In the data rows, 128 means zero.
Each row of this table is followed by its label. One hidden rule gives the labels. It looks at one to three of the table's principal directions, none of them among the few with the most spread.
[160, 92, 75, 101, 164, 123, 152, 54, 105, 64, 133, 155, 136, 122, 146, 45, 128, 112, 92, 172, 114, 67, 139, 79, 135, 147, 95, 117, 195, 98, 119, 181, 145, 90, 99, 156, 131, 93, 77, 162, 207, 38, 52, 140, 176, 70, 136, 112] 0
[136, 195, 132, 97, 97, 109, 142, 190, 120, 135, 123, 150, 144, 118, 118, 137, 123, 135, 105, 164, 115, 157, 152, 123, 116, 131, 101, 130, 109, 128, 98, 119, 127, 127, 65, 145, 107, 155, 104, 129, 140, 85, 135, 82, 154, 134, 131, 133] 0
[139, 145, 107, 125, 156, 147, 131, 97, 143, 119, 128, 116, 121, 145, 164, 78, 151, 122, 110, 168, 125, 97, 121, 98, 130, 162, 101, 99, 177, 89, 120, 127, 115, 96, 96, 159, 99, 120, 90, 128, 150, 83, 105, 106, 156, 120, 122, 113] 2
[123, 71, 157, 108, 93, 97, 163, 134, 116, 102, 125, 232, 84, 34, 127, 128, 146, 55, 135, 176, 146, 155, 153, 194, 111, 43, 111, 180, 98, 161, 99, 189, 164, 137, 165, 95, 116, 113, 85, 111, 143, 124, 147, 121, 154, 145, 137, 193] 0
[131, 98, 55, 105, 214, 102, 107, 61, 175, 135, 117, 96, 77, 162, 104, 73, 191, 122, 90, 61, 137, 125, 92, 163, 123, 110, 117, 22, 195, 111, 198, 133, 78, 211, 127, 72, 171, 126, 192, 116, 135, 98, 95, 180, 153, 168, 95, 108] 0
[124, 108, 103, 155, 91, 134, 218, 97, 114, 76, 121, 155, 25, 116, 158, 63, 135, 136, 130, 104, 125, 199, 145, 207, 123, 123, 181, 170, 132, 111, 131, 122, 124, 117, 159, 143, 161, 149, 112, 155, 117, 179, 142, 134, 87, 76, 114, 90] 3
[139, 86, 92, 115, 196, 109, 193, 12, 164, 97, 125, 130, 97, 143, 129, 44, 175, 124, 81, 107, 150, 174, 140, 159, 171, 144, 136, 79, 179, 85, 153, 101, 118, 131, 188, 115, 154, 118, 107, 171, 137, 136, 121, 142, 131, 66, 96, 108] 2
[96, 195, 150, 92, 66, 136, 76, 220, 119, 201, 136, 116, 172, 163, 121, 156, 104, 165, 196, 103, 184, 147, 115, 114, 118, 121, 119, 120, 70, 126, 130, 155, 124, 169, 91, 130, 74, 160, 131, 127, 117, 91, 132, 133, 132, 148, 115, 142] 2
[106, 164, 170, 105, 97, 145, 81, 179, 141, 179, 177, 107, 187, 158, 126, 134, 111, 153, 213, 67, 185, 128, 89, 74, 143, 106, 116, 81, 101, 125, 182, 175, 136, 162, 99, 86, 155, 122, 129, 154, 129, 154, 126, 163, 105, 140, 121, 133] 3
[149, 149, 63, 94, 110, 170, 126, 136, 114, 108, 120, 119, 129, 149, 137, 150, 119, 147, 131, 107, 110, 36, 104, 110, 95, 188, 132, 150, 169, 75, 77, 75, 89, 127, 95, 201, 79, 158, 171, 125, 70, 19, 115, 71, 175, 180, 110, 133] 0
[119, 178, 185, 153, 127, 163, 123, 75, 174, 63, 156, 148, 138, 86, 153, 81, 121, 118, 133, 176, 132, 118, 126, 116, 149, 164, 86, 141, 104, 78, 97, 129, 129, 80, 139, 167, 106, 111, 71, 139, 139, 151, 136, 90, 131, 113, 130, 123] 3
[114, 183, 185, 98, 14, 109, 106, 255, 82, 161, 138, 177, 178, 95, 75, 215, 85, 146, 156, 129, 189, 233, 163, 111, 125, 91, 101, 173, 12, 207, 59, 161, 136, 124, 105, 116, 97, 176, 68, 98, 144, 112, 131, 100, 142, 115, 121, 138] 1
[93, 124, 49, 127, 144, 152, 187, 115, 117, 112, 127, 109, 140, 158, 162, 126, 100, 145, 93, 128, 80, 83, 114, 97, 126, 147, 166, 178, 156, 102, 124, 131, 143, 102, 116, 188, 149, 123, 151, 152, 104, 110, 130, 112, 87, 107, 144, 118] 2
[92, 105, 139, 135, 154, 145, 67, 113, 143, 110, 153, 136, 198, 106, 106, 171, 93, 111, 188, 85, 133, 60, 98, 91, 105, 123, 118, 130, 73, 134, 130, 167, 141, 138, 187, 123, 143, 112, 148, 103, 104, 149, 117, 137, 100, 153, 145, 182] 1
[128, 148, 170, 115, 8, 130, 144, 159, 118, 129, 161, 179, 94, 87, 133, 124, 98, 127, 194, 135, 187, 219, 122, 162, 143, 98, 126, 181, 60, 130, 98, 169, 153, 133, 119, 100, 127, 146, 63, 140, 121, 137, 153, 106, 108, 88, 123, 118] 2
[118, 103, 82, 132, 199, 107, 89, 91, 139, 148, 118, 123, 124, 128, 137, 106, 119, 126, 128, 130, 124, 108, 134, 148, 118, 118, 140, 106, 149, 135, 157, 174, 125, 161, 158, 112, 137, 133, 179, 95, 152, 126, 88, 186, 107, 144, 143, 132] 1
[120, 108, 101, 117, 180, 94, 211, 48, 153, 136, 141, 127, 105, 160, 137, 37, 176, 141, 86, 90, 181, 234, 152, 143, 198, 127, 144, 64, 160, 109, 168, 119, 120, 132, 173, 99, 173, 131, 84, 195, 158, 171, 123, 161, 105, 36, 85, 75] 3
[140, 87, 46, 72, 112, 76, 199, 120, 97, 133, 113, 194, 106, 91, 111, 128, 120, 111, 45, 187, 139, 223, 180, 168, 144, 81, 132, 182, 129, 173, 76, 172, 144, 135, 128, 120, 126, 149, 103, 113, 167, 55, 94, 131, 149, 86, 125, 123] 2
[117, 92, 146, 62, 148, 65, 56, 143, 118, 190, 157, 173, 194, 102, 98, 167, 102, 111, 194, 118, 208, 134, 145, 121, 134, 71, 114, 94, 88, 163, 139, 230, 163, 205, 174, 47, 130, 125, 142, 110, 174, 85, 91, 186, 153, 124, 141, 187] 2
[134, 168, 158, 151, 194, 121, 99, 77, 202, 131, 95, 77, 120, 156, 105, 122, 176, 132, 90, 115, 146, 157, 117, 153, 145, 168, 110, 73, 124, 104, 141, 31, 82, 140, 171, 134, 100, 138, 156, 115, 97, 160, 169, 107, 143, 153, 95, 119] 0
[162, 127, 103, 116, 107, 125, 160, 119, 123, 99, 93, 159, 71, 79, 140, 120, 145, 78, 78, 225, 100, 131, 147, 165, 94, 122, 108, 182, 137, 131, 70, 113, 132, 106, 105, 155, 77, 130, 97, 75, 134, 60, 121, 69, 169, 146, 145, 146] 2
[113, 79, 85, 103, 80, 116, 176, 152, 80, 159, 137, 141, 102, 143, 115, 120, 145, 138, 151, 56, 147, 213, 125, 167, 123, 75, 156, 116, 108, 164, 154, 162, 139, 179, 139, 72, 173, 130, 123, 149, 111, 141, 119, 166, 97, 94, 107, 120] 2
[122, 141, 163, 165, 170, 128, 44, 150, 118, 154, 127, 84, 179, 168, 117, 172, 108, 169, 183, 67, 137, 106, 119, 97, 115, 158, 138, 83, 110, 158, 153, 117, 108, 136, 160, 118, 137, 138, 180, 113, 120, 183, 125, 165, 102, 141, 133, 122] 2
[118, 129, 199, 142, 171, 134, 3, 130, 154, 148, 150, 126, 224, 114, 118, 182, 83, 111, 222, 131, 172, 48, 100, 59, 113, 133, 99, 113, 80, 157, 134, 170, 134, 118, 170, 117, 94, 112, 144, 84, 140, 150, 116, 144, 121, 170, 160, 181] 2
[142, 60, 79, 120, 130, 132, 135, 98, 105, 137, 128, 148, 66, 97, 149, 112, 159, 92, 151, 118, 124, 112, 130, 185, 98, 106, 146, 124, 157, 122, 122, 154, 132, 169, 167, 93, 136, 126, 141, 89, 108, 103, 95, 148, 133, 149, 126, 149] 1
[115, 116, 184, 145, 160, 160, 88, 104, 121, 129, 152, 104, 172, 132, 167, 132, 128, 130, 180, 116, 133, 31, 118, 84, 143, 151, 126, 112, 152, 95, 142, 143, 156, 118, 168, 128, 127, 84, 136, 147, 124, 151, 129, 146, 129, 132, 145, 155] 3
[154, 111, 132, 146, 144, 144, 126, 114, 133, 131, 132, 124, 116, 128, 155, 134, 140, 115, 137, 155, 127, 108, 128, 121, 123, 155, 135, 128, 156, 123, 110, 98, 111, 96, 139, 145, 107, 128, 124, 111, 117, 136, 128, 111, 139, 141, 125, 125] 3
[151, 137, 86, 87, 100, 105, 203, 172, 77, 116, 104, 154, 107, 120, 137, 125, 131, 135, 55, 171, 114, 149, 185, 132, 129, 112, 141, 178, 162, 139, 93, 131, 142, 115, 89, 166, 126, 142, 125, 144, 169, 61, 102, 126, 176, 106, 123, 115] 3
[120, 114, 98, 121, 100, 147, 169, 77, 149, 126, 148, 139, 65, 133, 159, 63, 143, 116, 158, 117, 177, 162, 101, 148, 145, 134, 141, 126, 142, 89, 128, 137, 113, 123, 131, 124, 117, 141, 77, 143, 114, 115, 128, 107, 109, 94, 107, 97] 2
[92, 151, 95, 126, 169, 143, 180, 128, 118, 81, 107, 107, 136, 157, 171, 118, 115, 147, 85, 141, 71, 64, 129, 101, 104, 140, 151, 166, 171, 93, 136, 137, 153, 103, 117, 193, 150, 105, 159, 147, 133, 112, 141, 112, 119, 116, 158, 144] 1
[126, 153, 114, 141, 157, 158, 84, 128, 172, 113, 102, 63, 125, 174, 79, 128, 143, 138, 105, 99, 96, 99, 86, 118, 81, 145, 115, 78, 130, 132, 170, 86, 70, 141, 84, 138, 110, 127, 171, 81, 118, 124, 109, 128, 141, 186, 124, 122] 1
[130, 99, 163, 123, 54, 115, 127, 156, 121, 201, 169, 161, 115, 114, 119, 155, 130, 118, 223, 68, 206, 213, 109, 155, 160, 98, 148, 114, 77, 154, 130, 126, 130, 158, 158, 51, 139, 159, 89, 148, 75, 182, 172, 120, 81, 116, 102, 124] 0
[151, 127, 200, 117, 41, 102, 169, 135, 96, 162, 141, 162, 81, 102, 150, 63, 145, 124, 187, 144, 206, 247, 170, 189, 171, 89, 139, 139, 84, 133, 142, 155, 173, 150, 152, 73, 117, 123, 58, 180, 164, 168, 134, 166, 117, 47, 113, 106] 1
[114, 98, 165, 155, 167, 114, 113, 114, 93, 144, 112, 133, 176, 115, 148, 159, 106, 133, 135, 144, 125, 98, 164, 121, 155, 128, 149, 168, 118, 156, 117, 135, 169, 107, 203, 139, 113, 108, 152, 143, 133, 171, 142, 161, 101, 109, 153, 150] 2
[104, 118, 196, 160, 179, 106, 65, 109, 136, 193, 156, 133, 185, 114, 155, 148, 138, 122, 210, 98, 171, 134, 136, 131, 164, 136, 124, 79, 83, 132, 138, 132, 152, 152, 228, 81, 129, 122, 129, 144, 100, 216, 163, 154, 81, 121, 125, 155] 2
[108, 71, 65, 111, 216, 121, 158, 39, 128, 138, 138, 128, 155, 144, 161, 96, 151, 124, 125, 82, 154, 99, 134, 110, 161, 148, 147, 95, 174, 92, 132, 136, 141, 136, 222, 130, 154, 122, 134, 157, 110, 118, 108, 148, 108, 88, 110, 140] 2
[109, 132, 107, 126, 155, 105, 89, 123, 166, 135, 158, 154, 167, 107, 92, 152, 93, 127, 129, 130, 141, 172, 129, 127, 127, 120, 116, 111, 75, 157, 119, 166, 105, 141, 141, 111, 146, 154, 135, 93, 142, 147, 105, 141, 107, 134, 127, 127] 2
[107, 154, 121, 122, 182, 105, 68, 189, 150, 166, 126, 90, 168, 164, 86, 205, 112, 147, 140, 71, 126, 103, 117, 104, 89, 125, 149, 79, 112, 164, 161, 117, 89, 173, 124, 110, 153, 159, 215, 80, 118, 147, 125, 144, 125, 191, 136, 146] 3
[147, 175, 175, 125, 158, 103, 110, 149, 147, 98, 99, 134, 171, 104, 88, 171, 117, 118, 63, 199, 103, 119, 169, 111, 118, 143, 97, 145, 102, 153, 90, 86, 120, 99, 116, 163, 87, 131, 133, 99, 161, 111, 133, 91, 179, 149, 147, 150] 0
[97, 168, 163, 145, 162, 137, 57, 163, 145, 172, 149, 94, 209, 145, 129, 181, 101, 144, 150, 129, 140, 92, 120, 56, 140, 145, 112, 104, 102, 146, 129, 143, 126, 114, 126, 131, 121, 129, 137, 103, 136, 153, 124, 133, 110, 150, 144, 132] 3
[126, 99, 116, 105, 29, 160, 237, 126, 83, 88, 125, 147, 24, 119, 161, 55, 161, 129, 162, 67, 146, 159, 127, 205, 120, 86, 176, 178, 141, 82, 154, 138, 159, 164, 146, 123, 158, 114, 119, 187, 98, 131, 137, 150, 120, 96, 102, 126] 2
[113, 113, 122, 134, 150, 137, 83, 127, 159, 138, 156, 115, 131, 137, 113, 144, 133, 129, 172, 64, 132, 117, 85, 137, 108, 115, 130, 77, 121, 128, 169, 145, 101, 175, 139, 87, 169, 126, 177, 109, 99, 164, 129, 157, 111, 175, 118, 139] 3
[149, 142, 147, 148, 111, 140, 126, 134, 133, 125, 100, 104, 120, 141, 103, 131, 144, 134, 85, 160, 92, 165, 126, 140, 124, 139, 105, 123, 126, 146, 123, 82, 116, 104, 90, 129, 101, 120, 106, 111, 124, 135, 144, 104, 136, 132, 129, 115] 1
[192, 104, 115, 118, 113, 127, 104, 141, 132, 138, 119, 149, 111, 90, 100, 167, 146, 93, 70, 195, 92, 101, 132, 130, 127, 128, 89, 128, 174, 149, 84, 94, 103, 111, 66, 115, 98, 134, 120, 82, 127, 65, 116, 94, 192, 196, 126, 130] 0
[166, 152, 91, 106, 145, 151, 137, 133, 132, 91, 69, 77, 93, 166, 117, 120, 174, 121, 58, 149, 87, 54, 116, 122, 78, 156, 111, 122, 190, 98, 125, 56, 91, 129, 72, 187, 79, 118, 170, 102, 124, 31, 109, 96, 215, 185, 115, 135] 2
[116, 126, 115, 75, 14, 116, 207, 155, 114, 128, 127, 193, 49, 93, 109, 93, 163, 104, 156, 76, 187, 241, 118, 210, 123, 59, 126, 152, 78, 126, 118, 142, 136, 182, 127, 85, 130, 158, 72, 153, 87, 101, 162, 96, 126, 116, 87, 142] 2
[115, 150, 160, 136, 125, 109, 114, 145, 127, 128, 127, 154, 91, 105, 152, 99, 145, 109, 152, 151, 138, 125, 136, 159, 113, 113, 115, 118, 116, 125, 130, 153, 124, 144, 116, 124, 102, 129, 117, 130, 152, 130, 137, 127, 145, 142, 131, 130] 3
[129, 189, 209, 127, 80, 116, 103, 226, 86, 164, 128, 119, 205, 134, 117, 153, 89, 150, 156, 161, 135, 134, 168, 72, 135, 117, 117, 145, 69, 169, 136, 148, 169, 105, 82, 136, 105, 123, 101, 152, 183, 151, 119, 148, 125, 103, 154, 132] 1
[137, 154, 160, 100, 74, 121, 202, 164, 92, 92, 111, 166, 132, 96, 155, 107, 116, 111, 83, 219, 112, 108, 176, 111, 141, 106, 119, 214, 132, 110, 97, 146, 192, 82, 90, 181, 101, 102, 75, 176, 179, 81, 136, 104, 168, 89, 150, 149] 0
[149, 123, 98, 124, 147, 123, 145, 140, 117, 122, 100, 108, 140, 148, 109, 144, 112, 128, 61, 176, 113, 98, 157, 78, 126, 146, 140, 151, 161, 151, 111, 109, 117, 76, 93, 172, 103, 140, 118, 105, 177, 83, 86, 122, 158, 116, 141, 110] 2
[112, 158, 121, 149, 98, 142, 206, 163, 76, 134, 104, 86, 109, 193, 177, 100, 116, 188, 147, 80, 88, 140, 134, 133, 128, 153, 193, 158, 151, 99, 165, 89, 164, 112, 115, 162, 163, 133, 142, 204, 95, 179, 177, 125, 58, 65, 140, 101] 0
[101, 162, 173, 116, 105, 99, 111, 165, 123, 160, 151, 123, 157, 146, 108, 131, 107, 165, 178, 62, 202, 176, 146, 126, 161, 114, 151, 111, 68, 138, 159, 147, 129, 172, 158, 107, 145, 150, 150, 176, 150, 171, 126, 185, 114, 95, 104, 106] 0
[111, 152, 134, 138, 191, 144, 122, 57, 148, 124, 140, 80, 131, 165, 195, 57, 121, 161, 155, 123, 143, 75, 128, 114, 160, 171, 155, 108, 179, 52, 172, 146, 150, 135, 166, 148, 142, 103, 160, 170, 149, 146, 115, 172, 103, 86, 141, 107] 3
[143, 95, 15, 63, 92, 100, 216, 143, 84, 131, 120, 160, 94, 128, 94, 99, 138, 130, 60, 116, 120, 211, 158, 154, 119, 86, 142, 132, 145, 160, 120, 158, 122, 157, 81, 110, 158, 155, 110, 128, 155, 52, 67, 140, 141, 92, 111, 103] 1
[112, 139, 129, 150, 170, 119, 62, 97, 189, 179, 120, 67, 119, 190, 90, 130, 146, 159, 175, 34, 177, 198, 79, 159, 127, 147, 139, 38, 100, 129, 185, 87, 77, 184, 173, 73, 141, 160, 165, 99, 81, 189, 154, 149, 81, 135, 98, 109] 1
[108, 128, 208, 158, 97, 78, 121, 122, 153, 123, 134, 161, 98, 96, 98, 98, 122, 123, 166, 114, 185, 255, 148, 203, 151, 71, 132, 130, 27, 163, 167, 168, 150, 162, 189, 67, 161, 127, 102, 149, 165, 239, 159, 187, 87, 70, 116, 119] 3
[120, 91, 24, 133, 142, 120, 144, 91, 137, 143, 129, 114, 60, 150, 125, 90, 153, 142, 108, 71, 86, 183, 96, 205, 114, 116, 147, 84, 154, 112, 167, 139, 106, 197, 121, 81, 194, 141, 174, 123, 88, 136, 122, 163, 85, 131, 105, 94] 3
Which label does each new row get?
[135, 138, 209, 142, 181, 97, 77, 89, 152, 171, 134, 75, 156, 170, 134, 91, 139, 157, 172, 96, 210, 144, 146, 118, 189, 137, 144, 67, 126, 115, 201, 127, 142, 160, 194, 89, 138, 106, 158, 179, 180, 196, 122, 222, 126, 80, 112, 103] -> 3
[121, 149, 124, 104, 112, 148, 44, 212, 122, 193, 160, 99, 196, 158, 119, 202, 93, 150, 179, 110, 147, 72, 102, 59, 108, 127, 120, 104, 124, 143, 134, 170, 118, 151, 79, 116, 125, 140, 163, 87, 129, 90, 95, 149, 144, 183, 135, 144] -> 3
[116, 139, 208, 155, 136, 129, 75, 157, 120, 120, 138, 133, 185, 101, 103, 146, 107, 123, 170, 117, 137, 121, 144, 95, 118, 106, 109, 116, 71, 181, 147, 165, 143, 114, 151, 106, 135, 112, 117, 108, 165, 197, 108, 163, 108, 136, 152, 151] -> 1
[159, 102, 58, 120, 163, 139, 184, 49, 181, 66, 113, 136, 80, 121, 124, 92, 140, 87, 54, 181, 96, 106, 107, 115, 117, 154, 120, 140, 192, 92, 107, 92, 105, 73, 101, 162, 129, 133, 86, 99, 127, 73, 119, 57, 146, 123, 134, 122] -> 2
[152, 88, 140, 161, 119, 125, 165, 123, 118, 112, 92, 129, 91, 117, 120, 146, 137, 112, 95, 150, 91, 155, 139, 162, 121, 113, 150, 170, 136, 158, 127, 86, 142, 96, 148, 125, 137, 120, 125, 115, 110, 174, 163, 118, 108, 123, 140, 136] -> 2
[134, 129, 132, 155, 138, 146, 99, 136, 99, 154, 149, 97, 167, 155, 160, 136, 91, 157, 187, 113, 121, 104, 126, 81, 125, 163, 153, 120, 132, 136, 140, 143, 142, 104, 133, 129, 148, 128, 131, 127, 131, 165, 106, 147, 77, 97, 154, 110] -> 2
[131, 139, 142, 98, 113, 101, 176, 116, 145, 115, 131, 164, 117, 110, 105, 88, 153, 122, 85, 148, 133, 210, 147, 162, 154, 99, 99, 107, 122, 122, 134, 136, 140, 140, 109, 97, 141, 121, 80, 159, 150, 125, 146, 117, 144, 96, 115, 130] -> 3
[154, 53, 173, 135, 121, 105, 108, 116, 105, 145, 131, 159, 129, 88, 118, 156, 122, 111, 171, 113, 148, 138, 146, 173, 145, 80, 150, 150, 119, 162, 147, 152, 169, 158, 203, 65, 157, 105, 162, 134, 122, 182, 140, 191, 114, 133, 136, 165] -> 3
[122, 128, 111, 120, 117, 144, 143, 119, 141, 122, 128, 106, 109, 165, 121, 115, 141, 142, 157, 69, 146, 138, 97, 141, 112, 140, 146, 107, 126, 102, 151, 99, 106, 149, 138, 131, 133, 135, 143, 142, 91, 130, 141, 121, 122, 125, 104, 126] -> 2
[132, 130, 61, 82, 132, 156, 199, 124, 123, 36, 137, 153, 159, 116, 123, 148, 94, 122, 49, 166, 83, 51, 135, 55, 107, 147, 125, 192, 174, 104, 74, 137, 128, 66, 83, 213, 144, 121, 118, 125, 148, 34, 89, 71, 178, 126, 144, 145] -> 3
[133, 112, 113, 161, 202, 108, 112, 91, 136, 151, 94, 93, 123, 152, 128, 119, 158, 119, 102, 124, 113, 126, 129, 131, 128, 145, 132, 89, 145, 151, 148, 84, 109, 124, 156, 123, 116, 128, 148, 113, 123, 157, 133, 134, 109, 132, 129, 114] -> 2
[120, 108, 67, 75, 69, 89, 182, 99, 145, 149, 148, 197, 93, 81, 90, 79, 151, 101, 88, 139, 143, 255, 124, 205, 161, 64, 87, 116, 83, 133, 116, 176, 145, 186, 104, 53, 154, 140, 58, 143, 119, 91, 134, 115, 111, 92, 100, 120] -> 1
[133, 109, 167, 101, 92, 84, 39, 178, 122, 197, 156, 180, 189, 81, 71, 170, 109, 102, 162, 162, 182, 200, 137, 125, 140, 58, 68, 102, 46, 214, 120, 218, 141, 167, 111, 43, 107, 126, 92, 87, 179, 118, 94, 175, 145, 144, 129, 151] -> 2
[119, 201, 149, 103, 40, 159, 151, 194, 115, 87, 104, 136, 91, 103, 124, 123, 130, 125, 124, 158, 93, 129, 125, 172, 70, 109, 109, 182, 85, 110, 106, 122, 133, 151, 64, 164, 84, 124, 132, 110, 110, 80, 143, 81, 161, 171, 139, 156] -> 1
[134, 120, 168, 168, 201, 114, 86, 115, 138, 149, 119, 111, 146, 124, 148, 165, 132, 115, 133, 148, 131, 77, 146, 107, 139, 153, 140, 117, 147, 145, 121, 96, 120, 101, 178, 135, 112, 130, 155, 104, 131, 173, 141, 130, 126, 152, 143, 135] -> 3
[79, 149, 102, 111, 100, 153, 226, 119, 112, 46, 141, 168, 104, 105, 162, 92, 115, 132, 90, 137, 96, 96, 140, 132, 127, 129, 144, 195, 136, 78, 95, 150, 144, 101, 115, 197, 136, 119, 106, 179, 127, 100, 139, 87, 132, 100, 135, 128] -> 3
[156, 136, 118, 133, 126, 127, 148, 105, 136, 114, 129, 140, 99, 96, 148, 107, 143, 103, 73, 201, 123, 148, 148, 124, 149, 134, 104, 146, 150, 130, 90, 125, 124, 94, 104, 141, 118, 125, 90, 109, 159, 104, 108, 107, 153, 121, 128, 98] -> 3
[129, 108, 71, 161, 181, 177, 159, 95, 142, 33, 110, 131, 139, 102, 149, 155, 110, 93, 35, 196, 7, 0, 114, 72, 95, 169, 121, 200, 194, 98, 80, 92, 121, 37, 98, 236, 124, 104, 150, 105, 108, 89, 126, 63, 147, 187, 161, 150] -> 3
[113, 160, 161, 197, 207, 192, 61, 67, 202, 84, 106, 71, 164, 133, 139, 144, 122, 113, 123, 141, 64, 0, 76, 80, 113, 202, 107, 129, 150, 74, 129, 48, 106, 69, 148, 196, 89, 111, 161, 97, 66, 164, 169, 70, 104, 207, 154, 156] -> 1
[143, 115, 51, 108, 139, 147, 131, 134, 134, 101, 88, 104, 128, 151, 90, 148, 120, 127, 58, 145, 65, 70, 109, 115, 83, 133, 123, 150, 166, 125, 126, 109, 110, 122, 74, 169, 115, 129, 169, 89, 121, 49, 100, 115, 161, 174, 136, 145] -> 2
[133, 130, 122, 131, 164, 162, 121, 65, 158, 117, 108, 79, 114, 158, 130, 103, 177, 128, 112, 103, 135, 89, 105, 139, 132, 173, 119, 94, 156, 79, 130, 54, 93, 139, 161, 153, 83, 115, 151, 129, 85, 105, 132, 111, 159, 153, 97, 126] -> 2
[113, 185, 119, 124, 62, 151, 221, 121, 136, 49, 134, 143, 95, 117, 124, 60, 116, 144, 76, 140, 121, 186, 144, 117, 147, 139, 120, 170, 110, 88, 109, 129, 138, 76, 84, 177, 154, 142, 39, 169, 158, 122, 121, 87, 118, 52, 117, 84] -> 3
[131, 104, 122, 120, 109, 88, 112, 114, 127, 144, 124, 174, 109, 87, 100, 104, 133, 110, 120, 154, 140, 215, 145, 188, 137, 83, 98, 119, 87, 159, 124, 181, 144, 162, 137, 71, 130, 133, 93, 112, 156, 125, 116, 156, 122, 106, 124, 131] -> 2
[134, 88, 151, 167, 137, 134, 76, 101, 172, 109, 121, 154, 94, 85, 106, 151, 137, 80, 169, 124, 126, 124, 92, 175, 88, 112, 114, 126, 94, 146, 126, 118, 105, 132, 173, 100, 118, 134, 132, 66, 86, 173, 157, 110, 113, 186, 130, 167] -> 2
[112, 109, 106, 142, 172, 93, 127, 137, 97, 176, 96, 95, 135, 173, 135, 98, 138, 152, 102, 126, 104, 146, 153, 146, 136, 106, 149, 103, 142, 154, 188, 154, 150, 156, 128, 112, 139, 111, 165, 154, 169, 154, 112, 210, 103, 99, 135, 111] -> 2
[184, 127, 66, 111, 152, 109, 131, 140, 117, 120, 88, 125, 106, 124, 101, 146, 139, 123, 29, 195, 71, 122, 163, 137, 101, 144, 113, 130, 183, 150, 91, 94, 98, 116, 69, 151, 106, 150, 150, 74, 157, 47, 84, 111, 190, 162, 133, 115] -> 3
